One turning vector, and how many steps it has turned
The counts run from 0 to 151.
[114 138 132 143 124 151 136 143 138 117 135 103 125  99  86  88 133 105
  99 122 126 155 138 123 115 160 173 150 138 137  70 109 144 153 128 134
 129 127  85 137 119 210 193 143 144 169 111 143 150 133 169  95  85  75
 157 145 139 138 107 143 122  82 101 126 129 136 121 166  95  94 142 117]	124
[104 167 128 106 141 147 108 134 129 127 120  91 109  89  92  60 127 122
 104 124  96 125 136 137  91 150 141 121 150 128  86  76 118 147 119 137
 128 136  88 132 107 152 159 172 116 178 109 126 146 130 186 128  90  87
 156 132 134 144  91 125 141  60 114 146 118 137 122 155  80 129 166 140]	27
[113 170 134 127 147 159 122 156 132 139 116 124 123 101 100  71 134 120
 117 103 111 150 128 136 113 177 158 133 128 145  93  99 129 126 146 141
 128 113  88 109 131 201 190 176 121 157 115 133 154 117 176  94  92  86
 142 163 138 135 100 132 133  82 107 104 120 119 127 144  82 113 167 119]	17
[ 86 166 121 127 114 153 124 166 144 116 108 111 107  98  91  84 127 117
 105  96 128 133 122 143 101 148 169 134 137 142  76 103 136 144 145 157
 141 131  91 132 117 180 179 151 137 158 119 148 143 107 146 109  86  59
 159 145 131 145  99 126 133  99 112 132 117 121 130 150  65  91 170 132]	66
[115 144 118 122 120 150 134 124 138 108 137 105 121  82  89  85 144 104
  95 124 111 132 131 124 100 167 160 139 147 149  64 100 147 147 125 133
 148 119  83 143 113 194 169 146 150 179  92 132 159 132 157 121  85  80
 158 133 135 143 101 145 133  77 119 152 130 142 126 166  93 106 134 128]	53
[123 153 116 134 115 152 117 123 151 128 119 106 119  99  74  84 123 113
 117 143 121 136 128 144  95 165 161 137 136 130  91 104 141 145 133 131
 116 124  85 147 107 200 183 155 124 174  99 137 157 142 149  88  93  70
 157 150 125 142  94 133 140  80  92 129 123 121 118 161  91 107 154 125]	58
[ 88 168 135 125 137 143 137 163 129 113 115 104 114 104 100  83 136 108
 104  96 123 135 138 135 110 133 165 139 143 133  76  96 127 161 130 144
 141 155  74 142 119 173 174 148 128 167 121 136 126 115 188 106  81  62
 164 138 132 145  82 124 132  83 117 123 115 137 126 147  87  99 174 136]	139
[132 159 121 127 122 171 154 139 132 113 134 109 117  92  89  72 144  96
 107 102 117 136 142 141 108 166 172 133 145 146  98 106 133 152 125 142
 149 116  79 131 118 185 159 138 136 177  79 128 162 153 157 126  94  78
 164 137 137 147  96 123 154  74 120 141 123 147 122 169  90 126 147 125]	117
[111 178 143 113 133 137 119 140 118 121 124 133 109  97  98  79 137 109
 104 109 105 138 149 129 113 167 155 126 128 156  75  85 141 123 147 143
 163 117  87 108 123 194 171 166 137 168 107 132 163 112 166 102  90  91
 155 139 126 140 108 145 115  74 112 112 122 138 126 144  83 119 145 117]	83
[ 89 168 119 129 118 152 146 164 133 105 119 117 120 106 113  71 131  89
  98 100 113 126 117 139 122 157 158 136 142 140  79 106 137 150 140 139
 141 133  60 139 127 175 173 150 130 163 110 127 139 128 166 105  97  65
 158 148 125 140  90 140 138  85 127 135 112 142 124 158  85 104 169 127]	5
[108 139 122 141 117 154 133 140 146 115 128 108 131 102  91  78 131  99
  92 132 119 146 123 126 116 164 154 144 144 135  73 115 144 157 131 132
 120 130  76 137 115 200 191 147 145 170 111 134 146 142 163  94  92  76
 153 154 132 135 103 142 129  82 107 141 124 136 116 169  94  95 155 122]	123
[100 188 130 107 125 158 123 153 125 133 115 121 119  98 107  58 129  90
 120 121 108 131 141 137  98 152 147 131 122 140 105 102 142 130 144 150
 128 127  68 119 121 180 177 163 120 176 113 126 158 140 171  87 103  77
 155 128 126 141  86 141 125  78 107 108 108 126 120 158  95 118 162 125]	146
[100 167 125 104 141 177 130 154 129 139 114  97 129  83 112  62 119 106
 113 117 113 144 130 132  98 143 159 121 126 136  93 113 135 132 115 137
 110 122  73 119 124 167 183 168 130 173 112 125 160 148 198 100 103  82
 157 134 154 145 107 134 130  85 109 130 118 121 118 164  94 112 165 130]	32
[111 157 111 124  97 172 121 149 142 119 125 114 104  95  82  61 136  99
 103 112 101 130 134 147  97 159 160 133 145 146  89 104 136 154 130 154
 138 115  86 115 116 175 155 145 129 167  93 126 165 144 142 127 101  77
 157 141 132 143 100 118 144  75 121 160 115 148 126 170  74 121 160 136]	115
[ 90 175 121 115 108 141 117 147 134 109 115 114 101 103  93  76 127 109
 104 104 114 116 125 150  95 146 159 133 143 142  76  87 135 143 146 154
 155 135  81 138 112 167 161 146 130 167 105 138 146 117 143 116  82  66
 167 134 118 145  82 132 142  83 120 141 111 136 127 150  67 113 167 133]	69
[ 91 168 128 101 126 140 121 145 128 111 126 108 108  95 100  70 122 100
 104 115 115 116 133 135 100 134 147 138 140 133  75  82 136 149 132 146
 142 149  79 141 103 167 168 154 124 170 119 143 127 119 176 101  86  78
 165 125 124 136  77 141 123  71 120 129 123 146 124 159  86 107 154 132]	141
[110 169 141 125 130 133 136 142 113 114 132 111 117 105  93  76 145  93
 103 123 114 138 160 120 115 153 154 148 142 135  81  94 138 149 139 140
 150 139  72 128 122 196 178 151 132 176 116 132 148 126 178  91  84  79
 156 128 121 133  89 139 120  65 109 112 114 144 124 153 101 118 146 119]	10
[127 152 126 114 139 160 118 135 160 130 120 114 115 100  76  84 108 121
 113 124 137 130 120 145  97 167 169 129 130 135  85  99 141 134 136 138
 120 123  94 148  98 194 186 158 126 159  97 155 143 131 157  91  97  79
 169 154 132 144 104 144 138  84 106 120 136 128 117 159  73 105 152 122]	61
[132 152 128 136 126 146 133 117 133 123 137 103 123  91  81  93 144 111
 112 126 123 134 153 132  98 162 176 142 139 140  85 102 144 149 122 129
 140 127  91 145 110 203 180 148 139 185  89 137 168 137 159 107  78  79
 161 130 132 145  95 136 137  77 101 126 120 125 122 162  98 117 142 122]	56
[109 192 140 111 141 160 134 152 120 129 121 121 123  99 114  69 132  99
 125 109 115 138 148 136 109 154 162 131 122 149 101 102 139 127 141 142
 139 119  70 114 126 189 176 165 126 172 102 130 162 136 178  87 101  79
 156 130 130 144  92 140 129  81 111  92 116 122 124 152  96 123 157 116]	147
[111 148 128 123 111 172 137 152 132 121 136 111 100  94  81  75 137 104
  97  96 116 144 152 140 105 147 176 132 144 154  88 106 140 152 128 163
 155 115  96 100 112 179 154 143 144 171  96 138 160 139 157 131  91  78
 169 129 144 148 114 113 132  78 117 142 123 147 123 165  71 121 153 128]	113
[101 162 140 116 132 148 123 135 123 123 124 109 117  88 101  84 128 109
  92 121 116 138 148 133 112 156 179 113 123 152  71 114 144 131 121 141
 151 123  85 105 111 172 179 166 159 184 100 125 177 133 179 114  93  82
 171 126 141 145 134 146 117  85 116 124 119 126 116 154  78 123 151 119]	37
[107 181 132 123 127 149 139 146 125 112 125 109 105 102  97  77 136 104
 117  95 119 127 153 143 105 141 173 136 143 140  95  89 136 156 135 142
 155 139  72 138 113 172 157 144 123 175  96 136 145 125 163 116  84  61
 167 127 126 147  73 124 147  78 114 117 104 138 125 149  82 129 162 131]	71
[118 170 133 107 143 162 126 119 123 135 120 102 123  81  98  77 125 114
 120 130 118 136 145 140  95 156 176 114 127 147  93 106 140 128 113 131
 132 121  78 131 104 167 173 169 140 191  82 122 177 143 180 118  95  86
 165 126 143 148 114 140 135  80 110 126 117 112 122 158  88 135 152 126]	102
[112 166 125 106 133 153 112 116 137 136 114 103 124  88  97  71 111 113
 114 137 118 128 129 147  97 162 165 110 127 143  94 104 137 127 113 132
 122 120  80 133 100 165 177 175 134 183  87 124 173 148 171 113 104  85
 167 133 138 148 121 151 139  80 111 134 122 117 115 163  78 131 156 130]	103
[103 158 130 111 118 144 114 128 128 126 121 115 111  91  92  76 119 105
  88 130 111 129 145 137 112 158 168 107 128 155  64 110 145 130 124 141
 153 122  92 111 106 169 177 170 154 181  95 128 170 133 165 122 101  85
 171 132 133 146 131 147 119  82 117 139 118 134 114 151  71 124 150 122]	38
[110 181 127 113 131 144 130 133 131 110 124 111 108 101  97  74 129  95
 111 105 112 115 138 146 105 148 163 132 146 138  92  82 129 148 141 140
 150 143  75 146 105 164 155 148 119 171  88 141 142 134 162 112  91  73
 172 133 118 147  75 138 150  66 120 119 114 143 118 154  84 131 159 129]	72
[124 151 127 134 122 175 129 150 137 137 128 102 105 104  76  63 126 113
 102 104 120 152 152 143 114 165 177 126 139 140 108 111 125 160 128 149
 131 119  98 104 116 179 165 155 130 166  95 138 159 150 166 122 103  84
 169 155 142 147 120 112 142  74 110 128 115 144 119 162  74 139 162 125]	44
[110 174 132 104 142 154 137 145 137 115 126 119 120 103 108  69 120  91
 105 111 122 124 126 135 117 156 150 134 135 134  83  91 134 142 135 136
 129 135  67 145 111 174 172 159 120 163 100 143 133 141 189  90 106  85
 166 144 126 137  87 158 135  68 120 114 124 149 112 157  95 119 145 123]	76
[107 170 127 116 136 153 120 128 122 137 117  93 126  82  99  74 133 115
 121 130 107 136 146 139  90 154 174 121 132 140  96 110 138 131 117 129
 128 125  78 118 117 171 179 168 138 193 100 115 180 141 179 114  92  78
 155 122 144 149 113 133 131  84 105 129 114 110 124 155  92 125 163 126]	101
[102 137 118 136 115 164 139 152 135 115 128 101 125  88  95  77 149 100
  96 110 114 148 123 124 102 164 159 145 147 141  67 118 142 153 128 141
 134 117  79 125 132 191 174 149 146 170 113 124 158 136 159 113  88  76
 146 144 144 142 102 128 131  89 116 162 122 145 125 171  94  93 158 131]	51
[119 146 116 119 125 182 130 149 148 122 131 116 108  97  78  62 121 108
  96 104 112 141 125 144 115 178 157 120 139 142  89 106 128 154 130 149
 127 107  93 119 107 183 160 153 129 160  95 144 149 154 165 124 114  87
 163 164 141 142 109 125 149  68 121 147 130 161 115 171  71 123 159 129]	46
[ 97 162 130 125 103 147 104 135 133 124 123 113 109 100  86  70 119 107
  94 138 104 133 144 144 113 156 161 117 132 147  79 112 138 141 125 145
 138 128  90 100 111 174 177 170 150 179 110 121 173 140 155 119 102  76
 164 140 131 143 132 137 120  80 109 141 108 129 116 159  71 126 168 119]	39
